[-2.83  1.79  9.17 -8.12  7.39]  vati
[-3.87 -0.91  4.10 -1.58  2.56]  Morin
[-1.48  1.79  9.17 -8.12  7.39]  naf
[-1.58 -0.91 -1.58 -1.58 -0.91]  gol
[-0.92 -0.91  4.10  4.10  6.44]  fimip
all fimip: [4.10]  3 4
all gol: [-0.91]  2 5
all naf: [-1.48]  1

[ 2.97  5.22  2.76 -1.94 -5.08 -3.61  0.99  4.72  4.31 -0.07 -4.27 -4.74
 -1.03  3.57  5.11  2.08 -2.76 -5.14 -2.95] = kas
[ 2.93  1.19 -0.49 -2.23 -5.36 -4.78  1.43 -5.27 -4.73 -3.64 -2.16 -0.41
  1.43 -5.36  4.30 -5.36  5.40  5.16  1.43] = vesi
[ 3.05  9.27  3.34 -6.75 -8.13  1.08  8.86  5.18 -5.36 -8.92 -0.97  8.25
  6.77 -3.50 -9.16 -2.96  7.12  8.04 -1.61] = niva
[-4.38 -4.59 -4.44 -3.98 -3.29 -2.45 -1.53 -0.42  0.69  1.83  2.79  1.44
  4.18  4.45 -2.22  4.28  3.80  3.16  2.14] = kug
[ 3.05  9.27 -0.97 -0.51 -8.13  7.94 -0.97  5.18 -5.36 -8.92 -0.97  7.94
  7.94 -3.50 -0.97 -0.51 -6.02 -7.37 -0.51] = bemin
all bemin: [-0.97]  3 7 11 15
all vesi: [-2.23]  4
all vesi: [-4.73]  9
all vesi: [-2.16]  11
all vesi: [1.43]  7 13 19

[ 3.33  1.70  0.85 -1.41 -1.41 -1.39  1.69] -> pizo
[-5.30  1.81 -5.30  2.31  1.20 -5.30  1.81] -> lezir
[ 0.27 -3.34 -2.90 -2.39  0.36 -5.29 -0.47] -> gidak
[ 2.74  2.76  2.71 -2.65 -1.19  2.33  2.17] -> manaf
[ 0.56 -3.12 -3.21  3.16  0.56  0.61 -0.98] -> kerer
[-2.14  0.73  2.34 -6.02 -2.52 -3.70  1.28] -> Nokeg
[ 6.67 -0.97  5.27 -1.88  1.06 -3.07 -1.58] -> vez
[-2.13 -2.23 -3.19  2.20  4.60 -2.79 -2.81] -> vetob
[-0.78 -2.56 -1.59  1.64  1.06  0.76 -0.68] -> lim
[-1.96  2.32  2.32  2.32  2.32  2.32 -1.96] -> tir
[ 4.29 -2.13  3.96 -3.42 -3.42 -2.13  0.95] -> bufez
all tir: [2.32]  2 3 4 5 6
all pizo: [1.69]  7
all lim: [0.76]  6
all kerer: [-0.98]  7
all lezir: [-5.30]  1 3 6
all bufez: [-2.13]  2 6
all pizo: [-1.41]  4 5

[-0.73 -1.23  2.64  0.22  2.52  1.56  2.52 -0.34 -2.42  1.54 -4.19  2.11
 -0.21 -4.19 -0.80  1.43  6.08 -1.10  0.81  3.27 -1.53] : Femil
[-2.31 -0.22 -2.57  0.05  0.17 -1.39 -1.65  1.61 -2.42 -1.96 -1.52 -0.44
  1.50 -2.85  2.41  2.19  0.74 -0.22 -1.19 -0.19 -0.10] : Morut
[-2.31  2.14 -1.15 -0.30 -1.01 -0.50  0.30 -0.09 -1.02 -1.33 -0.98  0.20
 -0.04  1.24 -2.26 -1.85  1.71  2.44 -1.86  0.38  1.09] : Zito
[-2.31 -3.25 -1.10 -1.02  4.49  3.03 -2.62  0.64 -3.04  1.85 -1.25  2.54
  0.47 -0.65  1.24  1.94  3.17 -1.08  2.15  2.40  1.57] : Fafa
[-1.78  0.07 -1.09 -1.51  0.17 -1.09 -0.67  0.88 -1.02  0.07 -0.18  1.69
  0.47  2.18  0.07 -1.09  0.74  2.66 -1.19  1.54  1.81] : fepom
[-2.84 -0.55 -2.10 -0.55 -1.01 -1.09 -1.65 -1.80 -1.64 -0.37 -0.18  0.62
  1.33 -2.54  3.28  1.18  1.23 -0.66 -1.53 -1.06 -1.77] : Tulum
[-2.31 -3.25 -4.47 -0.99  4.88  2.74 -2.62  0.64 -3.35  2.17 -1.52  2.75
  0.30 -0.65  1.24  1.94  3.17  1.11  2.82  2.40  1.33] : Sim
[ 2.96 -2.24 -0.20  0.05 -1.40 -0.50  2.90  1.62 -2.57 -0.69  2.23  2.32
  0.81 -0.33 -0.22 -0.34 -5.08  1.55 -3.20  0.10 -0.81] : Malod
[ 6.65 -0.89  3.59 -3.07  0.17 -0.21 -0.67 -2.05 -2.26 -4.20  0.09  1.26
 -0.38 -1.91  0.66 -0.08  0.26  0.00 -2.20 -2.21 -1.29] : Bon
[ 0.85  1.13  1.22  0.05  1.35 -0.80  1.60  0.15 -0.70  2.49 -1.25 -0.44
 -1.92 -1.28  0.07  2.19  0.85  0.00 -0.19 -0.19  0.14] : Val
[-1.01 -0.22 -2.10 -0.47 -0.62 -1.09 -1.97 -2.05 -2.11 -1.01 -0.72  0.20
 -1.53 -2.54  2.70 -1.53  0.74 -0.22 -1.53 -0.77 -1.29] : vabus
all Tulum: [-1.09]  6
all Femil: [-4.19]  11 14
all vabus: [-1.01]  1 10
all Val: [1.60]  7
all Bon: [-2.26]  9
all fepom: [-1.09]  3 6 16
all Zito: [-1.33]  10

[-0.14  5.56 -2.48 -2.48  1.79  0.68 -2.31  3.74  5.09  2.96  1.38 -6.66
 -1.22  4.29  5.05 -0.28  0.47  4.90 -3.15  1.87  0.99  0.33  0.86  4.34
 -3.12  0.86 -1.07 -2.48  0.27  3.60 -1.50  3.56 -0.48 -1.38  0.86  0.30
  3.74 -1.05 -3.03  0.86  0.56  1.68  5.86 -1.86  1.62  0.93  0.97  3.74
 -4.58] : vod
[ 0.65  1.35 -0.87  1.36  2.20 -0.92 -2.47 -1.23 -0.41  2.87  0.83 -0.64
  3.05  1.84  2.77  3.39  0.03  0.39 -0.19  0.89 -0.57  0.32  1.01 -0.32
  3.14  1.68  1.78  0.17  0.59  2.72  1.13  0.21  0.35  2.12  1.87  0.24
  2.12  1.82  1.79  2.35  1.29  0.57 -0.09  0.36  0.12  0.16  1.69  2.50
 -0.04] : vadam
[ 4.53  1.38 -0.95  4.79  3.53 -2.79  0.21  2.42 -3.11 -2.48  2.23  3.19
  3.10 -2.68  3.62 -3.77  0.93  0.34  1.13 -1.14  1.41 -2.96  0.77  0.80
  0.59 -0.35  1.76  1.13  3.71 -2.68  1.13 -3.48  1.13  6.16 -3.94  1.21
  0.86  1.86  2.63  0.39 -1.93  1.06 -0.75 -0.62 -3.62  0.52 -1.40  1.17
 -1.42] : Der
[ 4.53  1.38 -0.95 -3.77  3.53 -2.79 -3.77  2.42 -3.11 -2.48 -3.48 -3.48
  3.10 -2.68  3.62 -3.77  0.93  0.34  4.13 -1.14  1.41 -2.96  0.77  0.80
  1.12 -0.35  1.76  1.13  3.71  2.89 -3.08 -3.48  3.71  6.16 -3.94  1.21
  0.86  1.86  2.63  0.39  3.75 -3.27 -1.03 -3.77  5.03 -3.47 -0.09 -2.43
  4.26] : Mana
all Mana: [-3.48]  11 12 32
all vod: [-2.48]  3 4 28
all vod: [3.74]  8 37 48
all Mana: [1.76]  27
all Der: [1.13]  19 28 31 33

[-1.88 -4.93  5.41 -6.61] : Vep
[-0.12  0.08  0.08 -0.12] : Guda
[-3.21  4.21  1.27 -0.80] : Gafe
[-4.95 -4.95 -1.50  4.22] : moga
[-3.66 -8.56 -4.83 -2.34] : dob
[-1.51 -1.51 -1.51 -1.51] : Kika
[-0.03 -0.85 -3.52 -1.53] : kifa
[-1.80 -2.17 -2.99 -0.14] : fip
[ 1.28 -0.13  1.28  1.28] : vegad
[-1.35 -0.44 -2.46 -0.15] : Nat
all moga: [-1.50]  3
all moga: [-4.95]  1 2
all kifa: [-3.52]  3
all vegad: [1.28]  1 3 4
all moga: [4.22]  4
all Guda: [-0.12]  1 4
all Kika: [-1.51]  1 2 3 4

[-0.47 -1.00 -1.62 -0.13 -0.05  0.69 -0.37 -5.22  2.01  2.02  7.28  0.84
 -0.25  2.01  1.95  1.81 -0.05  2.01  0.90  0.84  0.30]  kubo
[-0.74 -1.81 -0.45 -0.38  0.87 -1.67 -1.42  4.37  3.61 -0.27  0.93 -0.69
  1.68  1.07  0.13 -0.45  1.78  0.31 -0.14 -0.57 -0.88]  Fon
[-0.01  0.02 -0.50  0.61 -1.61  1.31  1.30 -2.75 -2.56  0.47  4.85 -0.18
  0.61  0.88  0.61  0.83  0.77  0.52 -1.88  0.83 -0.62]  rof
all Fon: [-0.38]  4
all rof: [0.83]  16 20
all Fon: [-0.14]  19
all kubo: [2.01]  9 14 18

